In the data rows, 128 means zero.
Here are some points:
[168 123 111 115 142 130 155  96  47 206 100 151 122 138 155 139 125 134
 135  94 171 119 155 158  84 146 128 124 149 152 131]
[156 152 110 131 124 118 150  72 153 171 127 152  92 135 111 142  51 179
 158 140 102 124 147 109 132 127 147 136  97  53 103]
[ 80 177 173 103  59 185 127 136 138  76 188  94 105 154 124 121 159 160
 126 149 105 132 107  98 181  82 104 128 152 129 107]
[132 169 121 129 138  79 186  50 108 181 141 103  48 155 127 157 125 194
  51 143 125 147 149 103 102 155 114 151  91 192 104]
[136 145  79 190 123 158  92 124 229 143 134 127 150  44 158  87  68 138
 133 147  89 216  88 200 207 111 223 130  79  77 115]
[154 141 111 118 123 144 119 162 116  54 128 110  85 137  88 182 153 124
 137 125 148 112 151 133 143 126 140 120 141 148 141]
[ 52 113 111 150 155  91 137 118  47 187  84 115 132 115 137 139 123  55
 133 120 151 156 141 147  97 174 135 151 108 124 139]
[123 123 162  91 123 154 103 173  85  95 137 127 137 159 117 145 158 110
 128 123 134  85 149 110 108 127  89  53 150 168 151]
[123 138 102 209 127 121 114 127 217 204 112 122 145  72 107 103  93 173
 103 170 127 182 125 129 175 126 182 144  81  81 159]
[135 151 148 180 158  52 168  65 161  76 133 129 164 126 113 114 114 229
 135 180  70 132 174  23  89  51 120 133  67 211 143]
[ 52 144 143 129 156 117 104 152 126 102 122 165 174 134 111 131 125 135
 124 146 118 103 154  93 108 124 109 135 131 123 160]
[126 110 106 141  95 208  90 152 212  63 115  51 127 140 105 120 114  93
 145 121 111 146 113 180 203 105 157 163 141  62  86]
[142 147 107 130 127 110 156 109 120 166 121  98 100 133 127 142 127 159
 128 128 142  53 146 150  99 147 153 123 138 150 129]
[140  67 163 124 178 117 121 160 118 123 109 161 160 129 149  53 143  95
  51 122 147 120 135 123 101 162  91 149 120 130 152]
[161 158 104 158 161  66 146  93 145 170 100 144 177  50 134  53  69 225
 145 132 107 153 165  98  65 140 173 103 106 160 159]
[147 139  90 157 115 132 113 134 177 158 139  95 112 131 107 156 126 128
 128 146 129 157 104 159 171 105 187 126 118 107 121]
[ 93 190 159  92  42  50 162 125 111 154 214  54  51 171 129 158 173 168
  51 142 112 127  97 136 177  85 132 108  48 146  50]
[127 116 137 152 150 123 118 113 162 105 116 185 167 120 118 109 104 146
 127 159 112 132 147  94 130 142 119 155 102 139 143]
[132 139  89  50 119 139  96 139 151 157 127 112 124  79 132 131 113 134
 128 130 117 167 101 191 171 133 178 131 131 101 121]
[160 124 120 129 152 102 181  87  74 198 115 139 111 140 147 143 119  55
 123 121 155 135 150 125  89 177 105 138 114 176 132]
[129 125 137 143 146 120 130 143 162  95  48 121 174 110 127  97 107 151
 147  49 106 150 141 116 129 145 145 152 118  95 156]
Here are 16 more points, each followed by its number:
[147 162 107 157 165  44 183  56 110 187 112 139 135 131 127 155 109 194
 138 147 104 144 168  80  68 149 117 150  76 213 146] 0
[167 107  31 211 175 123 100 127 231  54  76 122 174  44 111 113  71 105
 149 115 111 192 121 190 166 145 209 133  70  78 114] 1
[149 112 133 114 161 130 149 130  86  86 103 146 140 142 149 126 145  92
 125 107 163 124 165 131  91 167  98 138 149 159 130] 2
[144  93 129 133 159 148 141 123 104  92  78 157  96 161 141 141 153  47
 121 128 160 115 153 140 141 160  90 164  95 159 100] 3
[144  49 157 130 173 111 142 132  97 112 100 181 168 122 149 105 129 137
 133 126 139 127 153 101  98 166  93 144 119  53 146] 4
[125  98 107 181 178  85 100 166 199  99 117 158 214  63 123  79  88 150
 129 140 114 153  54  94 131 139 171 122  96 110 169] 5
[129 102 147 113 183 114 107 177  82 103 117 121 162 132 149 136 148  91
 122 120 165 108 138 129 101 159  86 133 165 130 158] 6
[ 93 158 159 123  77 168 129 121 138  89 158 135 111 141 127 132 120 141
 123 154  51 130 111 104 163 103  97 146 150 122 118] 7
[ 86 146  49 120  72 170 128 151 131  54 183 106 116 138 127 117 160 139
 114  49 105 134 111 131 189  94 127 123 160 130 112] 8
[168  86 128 166 209  78  94 136 149 109  87 191 204  82 129 108 118 104
 130 132 132 142 167  96  49 167 116 150 103 134 161] 9
[181 107  80 137 103  50  85 168 189 163  83  51 112 141  73 143 127  81
 160 100 146 137 129 194 163 107 176 160 139  73  89] 10
[141 108 103 181 196  68  96 138 172  84  99 165 238  56 130 100  82 160
 158 135  88 159  54 100 116 156 156 113  89 136 161] 11
[164 135  98 131 136 109 141 109 111 189 115 110 118 124 140 139 133  55
 144 107 152 136 131 160  91 149 155 117 142 133 152] 12
[153 106 110 120 152 116 141 122  77 204 102 122 106 149 141 160 151  84
 127 116 186 131 138 174 110 162 131 161 139  53 106] 13
[ 86 174 139 130 108 144 117 134 126  63 171 116  48 142 133 132 146 148
 119 164  97 120 136  91 163 103 107 116 124 164 120] 14
[ 74 150 209  64  73 197 152 131  92  98 197  80  76 187 133 145 165 135
 130 130 124 107 113 102 152  98  79 128 175 169 107] 15
Which three of these numbered points are nearest to each point below by angle, seen from the average point of the first points? Their numbers follow each, nearest first.
[151 157 116 118 116 116 178 100 103 158 127 103  90 137 131 157 141 155
 128 121 129 137 139 132 117 131 129 142 122 159 112] > 0 15 12
[145  92 138 115 164  50 137 123  92 116 105 184 153  50 157 129 125  74
 137 120 154 124 168 116 103 169  50 125 140 156 120] > 2 9 6
[132 120 144 112 146 128  82 170 115 107 144 155 163 136  85 137 155 143
 146 142 125  87 154  86 121 120 101 123 125 138 178] > 6 9 4
[169  57 115 113 182 170 108 121 101 101  48 217  70 207 126 179 154   0
 107 136 194  91 172 160 174  51  72 177 102  53  63] > 3 13 2
[ 97 131 196  55  91 178 136 154  76  97 175 141  81 171 131 143 179 119
 124 140 152  92 113 121 145 115  80 129 158 160 110] > 15 14 7
[122 136 165 104 158 106 156 134  79  98 144  97 202 110 164  96 108 191
 161 101 116 118 141 103  36 155 111  95 168 141  50] > 2 6 4
[ 80 128 202  49  84 179 150 152  51 104 178  99  89 178 166 129 173  96
 120 116  51 106 114 136 133 132  58  53 189 156 114] > 15 7 14
[144  87 164 115 177  99 133 151  80 125 132 172 180 116 162  53 140 124
 127 124 136 123 151  99  90 169  79 136 132 151 152] > 4 6 2
[152 123 134 143 134 101 142 126 125 180 111 133 122 131 127 161 122 147
 139 127 143 130 144 118  49 131 135 132 121 154 138] > 0 12 9
[120 145 116 162 125 120 130 126 160 166 143  88 108 106 118 154 114 161
 132 134 137 134 124 119 140 121 162 118 122 117 155] > 10 5 1
